Each row has a name. Each question is about the rows just above it.

J899: [ -33   44  -41 -115  -33    1   19   -1    3  -33    1   -3]
J663: [ 14 -29 -62  24  18 -20  -6 -59 -40  37 -20 -20]
J848: [ 13 -24 -35 -12 -31  -8   1  -9  38   1  13  34]
J432: [ 41   6   5  -8   5 -16  -4  49  72 -14  35   2]
J245: [ 25   0   3  -1 -24 -29  22 -20  38  44   8  17]
J406: [ 26  -3 -71   7 -18  18 -10  -9  54  48  -3  15]
J94: [ 21  11  37  92  11  33   0 -22  71  55  71   8]
J8: [ -5 -17 -85  -6   1  -5 -24 -24 -23  52   1  18]
J441: [-35  -5  14 -40 -25 -56   2  27 -32   3  62  -1]
How many times does J899 hold [-34]?
0
Count of [-5] in J8:
2
Count of [71] in J94:
2

J737: [ -17   14   -6 -105]
J72: [-57  13 -57 -57]
J288: [  72 -125   72 -125]
Times [-57] occurs in J72:
3
Count of [-125] in J288:
2
How many times does J72 hold [13]?
1
How many times does J737 hold [14]?
1
How many times does J72 hold [-58]?
0
Count of [-5] in J737:
0

J642: [ 84  55  84  89  84 -43  49  55  49  84  84]
J833: [-85  55  -4  49 -58   2 -58  39  -3  13 118]
J648: [-30  -4  -4  -4  90  90 -44  90   4 -30  90]
J315: [-85  55  38  49  90  34 -33  39   4  13 118]
J951: [-85  85  -4  49  90   2 -44  -5   4  13 118]
J250: [-51  55  85  69  90   2 -44  40   4  13  94]
J965: [88 39 88 88 90  2 88 13 88 13 13]
How many times does J642 hold [84]?
5
How many times does J648 hold [90]?
4
Times [13] occurs in J965:
3
Times [87] occurs in J965:
0
How many times does J648 hold [-4]?
3
Times [-58] occurs in J833:
2
Times [85] occurs in J642:
0

J295: [  49  -21   10 -105   69   17  -21  -29   66   -1   51  -53]
J628: [ 29  58  16  -7  43 -69  22  43  -6  22   6  43]
J183: [-34 -43  -3 -22 -44 118 -51  -8 -20 -55  14  22]
J855: [-27  10  13  28 -27 -67 -24 -17  37 -34  93  14]
J689: [-71 -33  63 -38  -6 -32  61 -53 -65  72  47  32]
J443: [ 23 -17 -60  81  -5   1   9  38  -8  36 -13 -29]
J525: [-16 -75  24  50 -17 -17 -13 -68 -75 -41 -17  24]
J301: [ 37  22  -7 -54 -37  51 -58  48  46 -32  10  34]
Count of [-17] in J525:
3
How many times does J628 hold [22]?
2
Count of [-44] in J183:
1

